In the rows, zero is written as 128.
One hidden turn or mirror swaps the rows below in pairs. Which row is each named row swapped with?
K_193: 139	120	112	115	123	139	130	100	131	107	124	135	126	151	136	98	130	123	143	146	150	121	113	140	96
K_363: 143	140	141	156	110	137	129	118	151	124	102	125	131	170	121	119	133	148	160	139	148	113	104	128	131
K_126: 118	125	107	131	132	109	118	125	131	115	115	130	113	159	137	153	114	144	154	147	118	133	139	129	117
K_295: 132	106	123	125	143	128	121	120	134	112	115	127	132	123	112	135	133	143	142	154	124	119	139	99	111
K_47: 122	114	125	125	125	129	117	109	140	120	114	144	124	173	119	99	131	160	141	126	143	111	141	114	113
K_43: 124	120	147	118	116	114	127	103	148	121	103	133	126	164	121	118	138	161	154	138	117	115	150	116	107
K_747: 135	94	110	117	115	113	117	104	129	114	120	120	133	146	143	114	135	125	149	141	144	118	110	139	91
K_909: 128	128	109	126	146	107	114	119	137	108	118	133	123	143	145	141	114	147	146	147	110	140	132	127	122
K_733: 132	120	114	128	99	110	139	120	151	98	131	128	117	152	102	121	134	145	148	143	133	157	117	130	114
K_180: 134	124	105	144	99	112	141	98	145	113	110	138	125	151	102	122	134	133	146	145	129	136	112	152	120
K_936: 162	140	144	128	107	126	118	120	143	121	109	129	123	164	106	124	140	149	167	130	137	119	106	140	131
K_221: 131	114	100	128	117	132	131	117	163	120	98	116	149	134	119	123	108	117	146	135	144	135	126	139	123
K_39: 149	148	152	143	129	125	123	119	161	120	117	129	127	158	126	117	130	131	156	130	150	103	107	136	126
K_894: 126	142	139	138	138	126	110	127	140	97	110	117	124	151	146	122	131	128	177	127	131	117	124	128	125
K_121: 122	151	129	149	131	119	106	126	124	100	118	132	125	150	130	125	128	137	171	137	134	130	119	126	139
K_438: 124	127	131	112	125	111	116	102	137	124	113	140	121	153	109	115	119	161	139	129	120	130	152	122	127
K_172: 133	117	116	121	127	110	125	99	144	120	111	123	116	145	139	112	135	130	145	136	140	124	108	130	75
K_507: 131	126	128	124	149	127	113	128	144	114	111	138	130	120	118	119	140	135	146	154	126	113	133	103	128
K_456: 116	128	114	124	138	115	124	131	149	106	128	131	112	150	141	130	118	145	148	149	114	144	146	126	117
K_919: 128	117	107	137	148	100	118	125	138	107	124	130	128	151	141	143	126	151	160	148	117	122	129	128	116
K_144: 125	117	140	138	91	129	99	122	149	140	125	122	118	145	132	132	127	132	128	150	125	132	127	133	140
K_923: 146	111	124	120	124	130	136	90	149	116	114	149	131	160	128	115	124	157	140	139	137	115	151	118	118
K_255: 146	106	145	138	98	129	103	103	158	127	105	129	111	149	116	143	124	132	140	136	119	129	140	136	136
K_673: 153	139	139	151	117	127	125	121	144	131	96	122	133	155	125	118	133	149	147	137	153	105	98	119	114
K_364: 136	112	115	111	122	130	116	98	134	101	114	117	133	153	142	102	131	123	153	143	144	124	105	133	95
K_694: 135	122	130	124	128	116	129	88	143	107	112	117	123	149	140	112	132	125	159	160	158	116	127	134	94
K_219: 135	128	134	122	138	129	116	131	130	127	111	130	136	139	111	119	131	146	148	154	122	125	121	92	108
K_558: 146	99	128	105	111	119	131	106	118	114	118	116	129	142	128	112	140	133	162	138	147	110	119	130	103
K_522: 135	99	139	124	105	129	105	127	156	130	106	128	114	134	122	139	114	140	124	139	115	130	118	131	137
K_624: 119	111	131	133	102	117	108	115	170	133	114	111	120	125	119	138	119	142	137	148	122	118	121	129	141
K_724: 155	127	139	135	126	145	124	128	157	113	99	126	132	163	121	122	130	147	157	133	142	111	91	131	124
K_99: 136	109	120	112	127	128	129	90	134	119	121	123	120	151	131	114	137	119	163	141	144	117	105	138	94
K_579: 134	131	102	127	138	105	119	116	145	121	129	138	115	149	133	139	113	139	155	156	128	130	149	114	117
K_36: 144	142	142	149	114	140	109	123	148	122	101	134	127	154	118	123	141	147	163	134	156	117	105	138	134
K_789: 130	109	141	143	104	124	108	140	170	119	116	121	126	133	126	128	132	156	133	142	123	132	132	124	142
K_315: 147	109	129	115	109	130	124	98	134	116	122	110	108	143	124	122	128	128	161	124	157	118	118	141	96
K_626: 130	121	106	131	110	135	124	136	145	114	95	117	147	131	131	115	134	122	144	136	156	140	127	137	115
K_270: 135	120	121	129	111	130	103	108	116	126	119	130	118	123	148	122	132	112	138	137	125	128	119	141	131
K_824: 146	126	148	144	121	134	133	133	141	111	104	117	138	172	125	120	132	145	147	133	145	110	103	133	134
K_690: 150	132	150	150	117	130	112	129	148	110	114	134	128	170	127	123	137	141	148	144	155	119	103	116	134
K_664: 128	123	131	115	146	124	118	122	143	107	110	131	136	139	112	125	140	141	157	154	131	113	122	90	122
K_301: 140	131	110	142	105	135	136	92	153	104	115	123	129	162	107	115	144	127	148	132	130	143	116	132	107
K_12: 155	152	139	134	119	120	122	135	143	113	111	125	123	151	134	110	129	147	149	131	150	109	109	120	142
K_488: 142	125	107	140	130	121	117	120	132	121	125	124	98	157	128	150	121	151	163	147	119	125	140	120	134
K_769: 128	145	142	138	137	129	111	112	132	102	113	117	119	151	125	120	128	154	179	135	119	127	115	139	131
K_834: 134	118	144	128	98	122	99	119	164	134	106	131	107	130	126	135	135	125	136	133	124	121	131	124	138
K_299: 133	101	147	127	109	123	122	119	152	126	121	119	122	134	124	137	129	131	120	141	112	120	119	135	147
K_712: 137	111	108	149	132	109	134	123	135	103	116	124	121	146	130	155	124	141	163	148	118	131	141	128	130
K_64: 126	117	149	126	95	115	116	111	160	137	116	128	113	128	118	134	122	135	128	135	119	120	125	129	136
K_200: 139	103	124	148	111	128	140	104	159	112	125	115	112	144	93	122	134	149	151	133	126	133	107	138	119
K_69: 136	113	144	119	101	121	112	116	168	130	127	130	126	132	136	138	127	133	129	135	135	127	122	138	149
K_991: 132	109	102	127	111	125	132	120	144	122	93	122	147	131	130	131	125	123	136	135	154	149	122	135	123
K_634: 126	139	105	123	119	99	124	119	133	119	122	124	117	143	142	140	128	145	148	170	126	135	137	132	121
K_874: 125	124	103	141	112	122	137	112	162	113	134	136	119	142	109	129	142	137	135	125	123	145	117	137	114
K_480: 161	124	136	142	112	133	124	123	155	115	108	137	136	141	119	105	137	143	135	134	152	101	102	131	130
K_207: 110	125	92	131	134	114	109	111	141	116	118	129	122	154	135	134	117	158	155	158	121	121	128	135	117
K_340: 137	117	114	116	114	127	123	101	140	117	130	120	129	148	130	113	131	127	163	148	162	134	121	133	87
K_154: 139	112	92	122	121	124	139	132	141	114	99	110	143	140	120	115	129	130	155	133	154	133	123	132	119
K_541: 146	115	125	125	104	123	132	116	139	128	105	129	119	166	117	125	120	169	135	121	125	103	139	117	121
K_819: 134	118	132	121	107	129	111	94	139	124	114	124	125	127	154	116	138	107	143	122	130	127	129	129	123
K_865: 145	121	123	125	96	127	111	95	130	120	100	121	111	139	143	121	124	113	132	125	115	123	125	137	121
K_259: 130	109	144	144	101	140	107	106	160	117	124	114	120	122	136	129	128	131	130	146	133	131	127	129	140

Swapped with K_193: K_456
Swapped with K_363: K_64
Swapped with K_340: K_579
Swapped with K_364: K_909
Swapped with K_301: K_438
Swapped with K_99: K_126
Swapped with K_172: K_207
Swapped with K_789: K_480

